In the rows, zero is written as 128.
The rows of D fall into several groups, and each row is roughly a mix of its group's hidden directions.
D:
[[140  68 151 102 111 123 145 139  74 134 101 168]
 [140 124 140 102 122 109  91 129 179 172  88  84]
 [ 83 114 154  81 160 112  80 149 119  97 157 135]
 [127 140 120 109 100 130 117 182  95 164 184 161]
 [173 142 149 126 148 132 112  83 140 117 151  58]
 [101 124 139  98 179 138 119 149  74 124 129 182]
 [165 137 159 113 147 140 103  99  86 171 179 138]
 [104  94 165 138 135 138 135 100  72 144 182 107]
 [134 173 154 120 101 107 105  85 136  78  93 101]
 [ 63 134 121 122 125 136 103 126 150  99  75  86]
 [116 129 119 111 150 119 103 105  68 125 199 120]
 [147 138 116 122 158 184  68 112 138 115 168 152]
 [115  66 147 175 122 124  85 121  95 160 115 141]
 [172  78  92 117 146  75 113 135 120 104 158 138]
 [161 189 110  84 125 164 139 107 148 118  89 133]
 [110 158  83 180 127 145 135 174 111  93 160 123]
 [ 58 131 141 116 152 146 174 155 155 107 144 149]
 [175 140 111 113 142 193  90 104 128 144 146 159]
 [189 107  99 156 119 119 107 130 127 188 118 155]
 [124 108 133 126 139 156 157 149 107 114 172 204]
 [146 154 134 152  94  62 143 135  80 113 145 100]
 [115 134  93 121  85  86  86 147 107 121 145  73]
 [118  99 152 164 116  62 132 141 142 126 158  80]
 [148 139 144  96 103 101  98 145 180 155  78 102]
 [137  97 145 148  79 148 167 126 195 115 129 112]
 [152 119 120  99 203 124 120 135  84 123 105  94]
 [164 104 124  74 161 143 137 114 160  92 137  82]
 [131 122  90 120 152 148 126 135 144 125  42 101]
 [ 69 154 154 139 139 110 141  71 116 105 133 166]
 [142 174 183 109 130 120 170 118 141  84 125 162]
 [126 147 155 119  72  72 118 148 169 123 160 113]
 [139 184 174 104 118  97 170 132 138  90 142 150]
 [ 98 151 115 124 112  81 153 164 168  97  80 119]
 [168 128 128 150  98 136 151 102 181 121 150  71]
 [186 106  82  90 118 123 129 165 116 100 139  96]
 [125 127 131 139 120 130 163 123 101  52 156 175]
 [133 148 146 133 116 128 154 122 189 116  56 146]
 [139  90 124 109 153 191 100 104 170 128  93 122]
 [ 95  81 117  81 131 145 110 141 183 132 166 126]
 [ 89  92 177 111 113 128 154 112  99 148  91 169]
 [132  81 184 166 141 141 108 101  88 129  96 132]
 [144 194 114 156  88 143 121 166 146 168 123 126]
 [141 127 122 131 102 136 122 176 122 196 178 151]
 [131 143 130 104  89 167 150 186 145 177 106 115]
 [109 136 164 120 111 102 108 117 111 134 214 128]
 [ 87 132 166 116 132 123 131  97  93 121 186  84]
 [106 114  86 141 124  91  89 153 125 174 144  78]
 [135 170 174 118 165 126 176  98 155 129 132 168]
 [129 110 167 152 130 124 134  77 123 127 204 134]
 [153  81 148 180  73 123 102 105 149 141 128 116]
 [113  71 125  98 168 174 112 114 165 132 110 152]
 [ 74 122 112 128 118 124 136 162 103 141 105 200]
 [132 113 133 113 148 160 128 130  67 109 174 181]
 [112 169 129  77 191 142 155 143 102 107 123 137]
 [118 161 124 154  56 125 156 135 175 129 144 149]
 [195 120 153 160 130 163 132 109 166 126  94 150]
 [180 145 145 146  92 121 146 127 164 182  91 134]
 [110 172  89 142 166 130 105 106 164  91 168 112]
 [ 81 106 173 142 102  92 171 129  85 136 131 108]
 [ 99 123 120 134 124 113  77 123  75 145 136 190]
 [112 112 109 106 153 134 121 169 144  62  81 145]
 [175 112 124 126 131 136 167 125 124 140 151 206]
 [169 102  79 120 148  80 109 138 145 100 167 109]
 [118 112 166 130 130 116 108  90 123 150 209 117]
 [168 131 149 118 166 147 134 104  75 148 181 146]
 [119 101 119 129 147 204 117  92  87 118 146 143]
 [151 178 109 123  82 123 148 185 145 162 136 115]
 [112 128 148 152  73 148 147 117 196 133 161 118]
 [125 103 114 124 126 123 134 135  95 103 194 190]
 [102 122 139 106 172 133  87 137 135  54 109 123]
 [139 179 162 122 112 106 111  88 146  96  87  90]
 [156 139 126 139 114 138  84  86 131 136  70  78]
 [ 61 131 141 122 126 139 101 132 130  66  91 112]
 [138  87 115  67 186 130  93 134 119 120 139 110]
 [156 149 134 143 144 121 112  88 147 183 111  68]
 [145 110 101 164 122  95 125 141 181 178 100 160]
 [130 201 124 110 153 135 189 137 126 104 115 119]
 [131 149  77 120 125 159 120 132 185  82  90 124]
 [135 127  93 114 137 140 141 146 140 100  40 126]
 [ 53 125 118 120 122 132 114 134 155  87  82 109]
 [119  72  71 151 107 139  84 147 113 148 130 107]
 [182 119 145 150 154 105  83 120 136 150 184 116]
 [ 98 113 108 132 157 154 140 116  70  85 173 149]
 [ 83 152 135 125 156 166 121  81 185 116 120 107]
 [ 97 137 181 120 115  84 140 120  99 144 175  92]
 [119  67 141 176 118 122  83 114  97 159 117 139]
 [148 140 140 136 123 144 165 117 186 122 138  58]
 [132  62 143 124 136 149 123 134 182 137 143  78]
 [152 143 147 149 142 142 190 128 146 118  92  70]
 [167 114 137 140 160 151 184 122 143 111 109  70]
 [ 66 181 135  83 122 132 141 144 125 100 105 148]
 [153 180 123 149  81 124 149  92 167 117 148  95]
 [ 69  88 121 118  99 131  96 143 148 150 146 177]
 [129 116  99 148 179 186 145 121  82 123 108 155]
 [157  81 122 105 185 121 104 142  79 123 100 121]
 [158 106 133 166 155 168 171 115 126 109 106 182]
 [125 136  84 110 130 146 123 204 120 133  84 149]
 [121 171 120 140 147  83 150 125 123  97 193 100]
 [ 65 121 125 129 112  84 172 157 133 104  98 108]
 [176  94 154 154 153 174 138 108 144 111 126 176]
 [130 174 171 112 113 113 159 137 133  73 136 174]
 [102 128  92 130 108 131 168 135 154  88  62 110]
 [105 115 100 125 108 106 103 148  88 133 115 204]
 [ 88 106 161 112 152 167 133  81 129 124 101 178]
 [121 117 150  82 129 107  86  97 143 178 124  80]
 [107 139  80 156 165 170 144 142  70 114 123 137]
 [153 170 111  90 111 141 166 126 131 140  62 148]
 [163 132 159 145 126  56 131 143 147 156 156  96]
 [ 75 179 151  92 135  92 133 168 136 118 132 149]
 [161 179 150  79 123 121 160  96  99 163 121 114]
 [190 165 131 100 126 177 116  87 118 150 125 141]
 [117 114  80 140 110 104  89 161 112 171 151  82]
 [110 137 137 114 125 181 119  96 190 142  83 111]
 [116 162 117 127 114 191 108 125 177 154  88 140]
 [121 113  99 140 156 140 102 123 133 198 103  77]
 [ 90 120 138 117 165 169 119  90 194 132 117 114]
 [121 153 118 151 104 119 169 148 101  64 148 169]
 [ 72 133 142 104 129 135 129  94 101 106 177  80]
 [132 106 144 146 109 148 147 110 193 136 140  65]
 [ 87 145 130 137 146 129  95 108 149 148  92  58]
 [ 90 104 101 130 151 194  98 112 121  94 159 135]
 [134 105 162 149 144 138 144  59 110 111 179 141]
 [133  98 110 158 160 178 155 105  86 139 163 157]
 [122 140  83 134 127 152 123 155 192  85  93 139]
 [ 98 161 139 135  88  72 121 165 151 109 168 111]
 [151  59 135  96 118 114 137 134  78 118 106 161]
 [151 142 103 114 108  65 155 173 116 126 174 125]
 [132 139 140 122 118 171 138 169 176 182 118  90]
 [111 120 111 115 141 198  92  86 108 106 162 124]
 [116 134 133 145 106 120 125 135 106 162 218 130]
 [ 68 133 118 115 114  91 176 145 126 102  85 107]
 [ 75 145 145 105 124 131 111 119 112  51 110 138]
 [176 110 107 150  92  84 141 150 151 141 144 179]
 [171 113  69 105 145 111 112 156 162 109 162 106]
 [101 116  88 132 101 167 161 126 142  92  67 129]
 [ 96 109 131 133 141  75 130 102  93 106 145 190]
 [ 55 128 119 157 103 127 116 139 120 169 134 172]
 [ 97 144 138 126 119  58 165 150 141 107  96  95]
 [144 127 131 145 115 137 138 153 177 150  48 119]
 [ 94 147 142 120 136 175 120  79 181 124  92 107]
 [103 125 120  62 131 147 136 142 185 108 166 138]
 [100 182 133 178 145 145 100  97 174 140 132 114]
 [102 100 121 149 155  83  92 151 150 116 184 102]
 [ 68 150 128 172 101 122 130 146 109 168 123 172]
 [ 71 146 172 135 120 119 146  70 116 122 103 156]
 [165 113 131 130 146 144 151 124 105 141 168 204]
 [ 89 157 121 133 174 128 130  95  90  93  85 102]
 [168  94 156 188 149 103 105 136  96 149 144 109]
 [155 119 129 141 111 141 106  98  68 101  89 176]
 [112 115  95 122 172  99 115 128 177 109 174  89]
 [140  97 118 140 107 120 188  99 101 133  77  92]
 [122 202 129 158  90 106 135 135 156 151 131  94]
 [113 124  82 133 107  76  90 159 122 161 143  86]
 [189  81 122 114 106 143 123 176 114 154 105 108]
 [124  78 141 114 184 166 118 104 110  92 140 160]
 [ 61 133 150 122 159 164 126 113 149  97  85 116]
 [103 193 117 142 144 152 119  93 173 107 140  96]
 [152 161 167 120  97  69 157 144 125 163  98 132]
 [145 122  99 126 136 172 146 171  86 155 125 184]
 [163 155  87 158  85 141 172 144 118 164  99 135]
 [ 94 147 114 119 112  99 109 147 148 134  97  51]
 [130 103  79 150 136 191 116 118 161  85 114 127]
 [125  57 135 130 122 147 140 148 186 138 125  90]
 [114 146 159 116  86 162 159 150 102 166  93 167]
 [122 141 172 124 132 139 152 111 146  66 100 182]
 [168 126 136 146 111 143 112 100  60 101  96 160]
 [ 96 157  71 163 147 151 140 155  78 137 133 114]
 [197 118  93 149 155 150  85 123 163 125 127 140]
 [ 76 132 117 124 115 114 112 135 162 109  77  71]
 [148 107 112 122 172 177 129 115 106 175  79 140]
 [127 171 120  93 122 192 110 122 127 120 104 179]
 [140 136 142 155  80 147 177 118 190 116 146 111]
 [102 109 124  93 140 185 126 134 183 158 102 152]
 [171 159 138 129 118  87 142 163 152 150  77 162]
 [ 92  72 144  91 139 146 102 146 180 139 148 112]
 [168 195 144  88 125 130 153 110 121 139  87 138]
 [157  99 108 146 142 142 156 155 135 201 163 128]
 [131  80 148 100 157 151 116 129 177 129 151  73]
 [129 149 114 160 167 108 100  72 142  82 156 113]
 [145 155 154 112 114 107 162 134 112  91 185 176]
 [ 72 112 117 124  98 124 115 170 135  67 100 135]
 [175 128 149 158 170 141 160 102  89 113 105  90]
 [ 87 147 144 107 143 165 109 115 105 107 108  59]
 [ 47 145 154 106 101 135 160 130 100 110 124 126]
 [141 194 128 113 162 143 191 136 129 106 133 110]
 [138 119 115  78 113 116 122 170 157 113  60 140]
 [141 200 112 100 170 131 170 133 105 106 130 124]
 [119 106 137 110 147 173 150 146  81 101 166 177]
 [145 138 112 121 116 134 106 135 138 214 106  89]]

In each list below, two rows fit none of the groups, and each other row fits one group, some only roughly. Which are they? Name them in the order they come.
    k948: [129  72 149 174  94 142 141 140 182 139 132 108]
    k897: [179 133 123 170 101 145 163 124 148 186 111 144]
    k475: [101 159 158 108 118 205 157 133 120 142 100 121]
    k646: [102  95 166 146 123 102  94 158 114 161 175 160]
    k117: [168 192  92 100 142 108 150 134  99  96 132 141]
    k665: [ 89 141 121 111 114  93 103 141 134 184 152  74]
    k383: [134 184 146 127 108  77 153 138  75 154 138 130]
    k740: [191 134 132 139 142  75 110 137 168 149 161 111]
    k571: [ 85 141 129 105 135  86 100 117 123 179 131  74]
    k176: [120  66 176  96 135 152 111 111 154  91 142 141]
    k802: [141  73 130 115  86 146  82 118 133 178 119 153]
 : k383 k802
    k696: [133 103 130 127 112 133 158 153 107 103 167 205]
    k687: [185 149 135 148 110  75 165 157 120 135  95 144]
    k282: [157 146 149 121 137  46 126 156 150 154 138 108]
    k311: [121 137 125 196  93 113 149 136  99 144  84 161]
    k387: [110  98 113 160  68 107  77 127 153 157 144 138]
    k989: [138 120 125 137 128  39 137 154 160 131 138  97]
    k745: [ 66 114 114 130 112 119 122 149 165  96  69 127]
    k782: [ 79 133 109 149 116  98  96 129 179 134  89  90]
    k673: [155 160 130 187  99  99 148 124  88 134  84 137]
    k886: [126 160 101  97 128 138 150 175 154 117  59 125]
 : k687 k886
    k119: [ 65  92 127 132 149 163 101 142 105 109 169 149]
    k400: [117 150 155 106  87  94 143 141 101  89 172 169]
    k595: [123 134 160 116 136 180 147 110 110  61 140 163]
    k578: [148 125 135 153 128 125 144 123 196 146  70 163]
    k202: [172 123 112 174 110 106 145 124 128 202 139 130]
    k914: [126 116 134 177 172 149 145  72 132  84 112 108]
    k439: [116  92 132 110 147 200 108  91 123  98 151 146]
    k272: [154 126  97 168 140 150 157 125 150 153  57 117]
    k959: [118 150 112 102 101 102  81 172 159 164 118  89]
    k13: [154 111 169 140  97 128 156 123  78 179 105 156]
    k105: [ 99 141 144 159 147 173 100 111 185 167 106 132]
    k364: [151 113 138 185 167 150 153  75 157 122 106 117]
    k635: [178 126 111 125 104 114 126 140  90 165 165  73]
    k476: [172 172 169 116  97 124 124 119 118 183 107 152]
    k879: [161 189 137 137 105 118 123  79 143 113 153  85]
 : k202 k439
    k963: [136  63 119 107 181 123 124 154  91 127  98 147]
    k774: [157 103 121 131  87 125 119 181 101 169 103 171]
    k758: [188 142 160  82 154 155 131 119 104 138 171 137]
    k369: [113  91 151 140 185 102 120  80 110  92 154 141]
    k331: [ 69  95 123 125 135 134 117 165 108 152 112 188]
    k990: [ 68 108 131 118 138 129  92 151  98 152 130 187]
    k964: [ 54 137 118 166 102 120 129 163 121 133 126 171]
    k122: [146 182 102 156 136 160  91  94 158 103 124  95]
    k150: [ 92 190  96 107 159 117 144 156  94 140 130 157]
    k188: [103  85 125 145 111  73 165 156 103 154  91 133]
    k506: [ 52 108 139 134 171 158 127 118 152 121  99 147]
 : k758 k964
    k287: [145 160 109 166 124 115 121 112 112 124  91  53]
    k842: [ 93 142 135 107 131  92  80 119 128 118 200 137]
    k526: [174 123 109 142 144  94 145 134 147 202 153 118]
    k555: [154 169 105 164 150 125  90  89 152 103 160  96]
    k224: [152  53 150 158 164 131  94 122 124 152 117 140]
    k448: [108 136 106  91 109 102  84 161 161 144 113  73]
    k269: [146 106 157 112 144 156 155 112 177 104 120  65]
    k124: [190 176 120 132 108 118 157 104 146  97 123  89]
    k867: [104 161 100 142 100 100  89 131  94 159 152 179]
    k8: [145 178 116 105 136 135 191 131 168 102 114  97]
 : k287 k842
    k825: [137  86  99 104 143 104 135 187 147 157 165 154]
    k954: [178 132 128 170 115 155 167 115 139 180  97 142]
    k290: [147 145 178  96  92 100 160 167 101 134 103 155]
    k259: [144 126 138 129 126 206 120  95  80 139 133 159]
    k925: [184  91 121 177 128 172  94 105 133 135 146 132]
    k732: [149 150  97 158 153  91 128 156  98 109 192 125]
    k516: [129  59 138 169  89 131 131 140 161 156 121 101]
    k250: [112 157 104 113 162 103 101 140 179  90 162  94]
    k556: [147 123 165  93 155 131 129 102 136 139 208 120]
    k912: [154 127  99 124  73  61 112 150 119 114 157 123]
    k300: [110 112 170 119  88 127 150 121  71 139  93 171]
    k769: [ 81 141 140 105 144 165 136  95 192 141  99 131]
    k541: [126 166 123 145  98  98 148 183  96 152 172 147]
    k470: [167 145  95 116 126 158 114 154 179 134 132  69]
 : k290 k556
    k917: [ 99 107 134 115 117 151 130 149  91  63 167 163]
    k926: [ 62  98 162 143 138 124 106 140 113 112 184 129]
    k553: [160 107 137 161 131  79 132 147  75 111 170 102]
    k283: [103  67 119 112  96 128  86 141 165 142 159 157]
    k889: [ 96  78  91 160 115 136 109 125  98 178 107 103]
    k824: [128 173 111  67 190 122 120 128 105 110 125 124]
    k792: [159 120 166 124 135  64 117 147 181 136 146 103]
    k240: [ 71 117 126 111 140 126  84 131  89 144 138 186]
    k386: [116 101 111 156  72 110  76 137 156 154 154 150]
    k641: [121 128 125 105 121 195 125 143 183 165  95 133]
 : k889 k792
    k900: [135 167 169 112 136 140  93 108 135 137 201 121]
    k353: [142 138 151 109 128 156 148  99  86  72 173 156]
    k648: [ 92 147 160 124 149 129  89 165 133 125 175 179]
    k213: [ 85  85  94 128 106 142 126 187 113  95 151 139]
    k310: [182 121 132 166  86 117 142 102 157 131 105  79]
    k114: [189 110 143 104 168 158 149 125 137  93 113 169]
    k508: [133 141 171 130 102  85 112  85 181 130 135  92]
    k481: [105 209 115  99  98 131 161 128 142 113 142 114]
    k38: [134 113 119 150 111 109 153 155 189 144  74 162]
    k905: [121 117 144 152  88 124 166 137 164 161  74 167]
    k721: [207 115 118 144 151 141 161 111 111  98 127  98]
 : k114 k905
    k938: [ 79 148 137 116  99  77 119 119 136 148 166  78]
    k922: [117  81 161  97 161 114 126 102 130  68 149 152]
    k755: [130 142 146 141 125  81 137  78  79  73 132 127]
    k23: [106 111 167 120 126  83 157 147 119 118  80  74]
    k986: [190 118 115 149 106  96 139 142 127 161 170 169]
    k312: [141 145 139 144 188 162 171 115 156 116 115 175]
    k798: [112  79 153  97 142 103  90  92 166 122 151  94]
    k321: [118 154 147  75  91  81  89 134 137 152 129  93]
    k580: [192 131 135 119 136 136 139 108  91 175 168  97]
    k104: [ 70  97 172 147 130 111 123 129  99 115 183 122]
    k683: [162 152 118 152  84 122 141 177 149 184 148 137]
 : k23 k312
